In the rows, 128 means zero.
Turns, then the turns between two rows, first turn first; the first pair answered
W (before -> after):
[152 103 116  76 160 166  91 169 101 183 143]  ->  [172 113 118 113 156 161 106 172  76 178 163]
[126 162 154 132 112 137 171 127 101 104 123]  ->  [ 95 121 127 113 127 129  95 119 176 126 111]
[135  97 129  96 139 136 104 135 141 157 136]  ->  [161 118 132 139 134 130 129 139  96 154 159]
[112 139 121  89 138 155 151 140 146 123 117]  ->  [124 125  97 164 154 133 110 134 148 137 149]
C (before -> after):
[118 136 143 108 126 132 142 124 136 126 108]  ->  [122 125 133 105 136 132 122 125 144 136 110]
[166 184 117 163 100 113 175 109  77 118 153]  ->  [118 198 136 131  82 121 183  97 118  91 109]
[119 109 112 175 126 100 111 130 113 137 163]  ->  [114 130 127 184 112 105 139 127 103 117 153]
[106 158 134 182 109 120 155 110 130  94 126]  ->  [ 85 150 129 160 109 123 136 107 166  97 110]
L (before -> after):
[118 151 143 116 122 118 148 117 109  93 132]  ->  [143 133 131 104 137 121 141 129  90 116 151]
[139 117 111 119 142 131 108 139 121 163 148]  ->  [104 120 119 127 135 128  98 125 159 146 122]
[161 125 121 123 124 127 163 138  79 139 147]  ->  [146  93 103  98 143 125 115 139 122 160 140]
[145 121 118  89 133 137 127 135 126 141 125]  ->  [119 121 125  94 128 133 117 127 150 126 112]
S (before -> after):
[155 144 143 122 132 132 151 140 103 136 136]  ->  [124 154 152 125 120 132 154 128 137 110 113]
[173 138 135 131 132 138 146 139  96 156 136]  ->  [126 158 156 150 109 134 156 120 135 115 101]
[ 97  80  99 126 156 123  98  99 137 130 108]  ->  [136  85  95 151 159 115 115 107  89 137 137]
[136  92  99  83 145 131  83 132 147 176 136]  ->  [167 134 120 185 129 119 132 124  80 149 168]
U (before -> after):
[111 110 114 138 130 121  93 110 165 137 111]  ->  [130 107 104 147 138 117  87 119 146 150 126]
[115 131 132  94 124 138 122 122 153 121 104]  ->  [116 136 128 163 123 120 113 113 153 114 117]
[133 155 173 114 135 142 195 141 101  94  96]  ->  [138 161 174 169 132 129 185 131  98  90 109]
[114 132 129  74 100 186 132 147 109 120 128]  ->  [ 86 150 137 147  84 168 128 124 135  91 120]
Now pairs of rows:
Each pair is 2 to 3 turns apart.
[141 151 110 152 143 147 140 155  62 135 171]  ->  [ 68 162 134  89 119 163 144 139 137 100 102]	C then S
[166 125 132 125 132 125 147 155  95 138 152]  ->  [126 147 154 102 109 133 166 145 127 109 111]	C then C
[132 133 155  66 122 144 148 156 158 144 152]  ->  [129 163 173 117 104 137 179 145 134 118 153]	C then S then C
[162  95 104  96 147 129 138 151 105 175 135]  ->  [ 89 135 140 122 107 132 165 115 155 108  76]	C then S then C
[129 159 153 172 115 123 150 124 104 100 126]  ->  [154 110 122  82 150 133 108 153 112 155 139]	W then S
[132 136 132 202 120 108 135 127 102 120 140]  ->  [161 132 132 135 127 123 158 150  67 144 148]	U then S then L
[161 144 136  77 134 150 173 145  75 125 129]  ->  [ 94 115 112 153 140 122  80 106 190 114 112]	U then W
[130  82 131  92 146 144 157 139 129 138 123]  ->  [ 97 110 145 150 129 133 167 117 148 100 110]	U then C then L
[104 142 151 196 105 100 136 125 130  98 129]  ->  [ 83 146 158 163  98 108 146 123 150  86 110]	C then W
[102 118 101  83 125 140  92 115 180 138  99]  ->  [111 163 124 197 103 123 135  98 142  97 117]	U then L
[169  73 101 129 147 121  99 148 132 190 159]  ->  [129 131 160  69 100 151 196 144 123 126  96]	W then C then C
[170 113 101 155 158 154 110 120 139 137 157]  ->  [160 105  98 127 158 160  97 125 158 142 144]	L then U
[194 139 143 173 129 133 142 142  63 160 210]  ->  [ 61 144 163 151  96 132  99  93 222 100 112]	S then C
[169  84 116 145 155 146  83 134 151 143 141]  ->  [153 132 148 201 125 142 136 118 129  96 130]	S then C
[ 81 127 140 145 119 122  92 111 191 113 115]  ->  [143  99 110 168 146 111  77 131 138 154 167]	C then S
[142 158 144 106 126 143 163 131  98 116 121]  ->  [ 98 137 131 132 133 129 105 111 170 110 105]	L then L then U
[136 146 140 103 110 137 148 143  96 117 122]  ->  [103 125 127 125 116 127  94 124 159 118 112]	U then W
[150 125 120  67 160  93 125 137 138 123 107]  ->  [134 139 125 168 151  73 119 113 148  98 116]	C then U then U
[ 88 145 138 110  95 148 149 118 179 111  96]  ->  [130 108 110  66 125 151 120 143 159 166 127]	C then L then S
[147 120 115 179 134 116 114 129 107 134 149]  ->  [100 114 124 106 129 128  98 124 164 125 100]	L then U then L
[134 156 135 213 149 109 140 110 133 116 127]  ->  [ 96 168 158 144 130 125 162 105 161  95  79]	C then W
[ 88 161 169 123 124 162 167 112 139  68  78]  ->  [ 71 120 138 126 147 150  94 105 195  99  83]	U then S
[114  88 107 168 114 116  97 136 183 149 140]  ->  [100 142 152 162  81 129 177 132 150 102 113]	L then W
[132 104 118 175 135 120  81 124 168 159 131]  ->  [156  99 112 164 138 122  86 135 136 172 148]	L then S then C
[157  90 111  57 151 147  84 148 134 179 133]  ->  [140  80 102 117 153 127  48 132 165 175 138]	W then L
[143 102 119  68 167 143 121 137 129 155 149]  ->  [118 161 162 144 126 135 183 115 108  95 135]	S then C
[118 134  95  51 162 148 126 142 148 124 133]  ->  [143 151  91 185 159 116 124 126 113 112 177]	C then L then W
[125 103 116  50 137 144 119 145 143 139 121]  ->  [165 120 112 177 139 119 121 134  90 133 177]	L then C then W
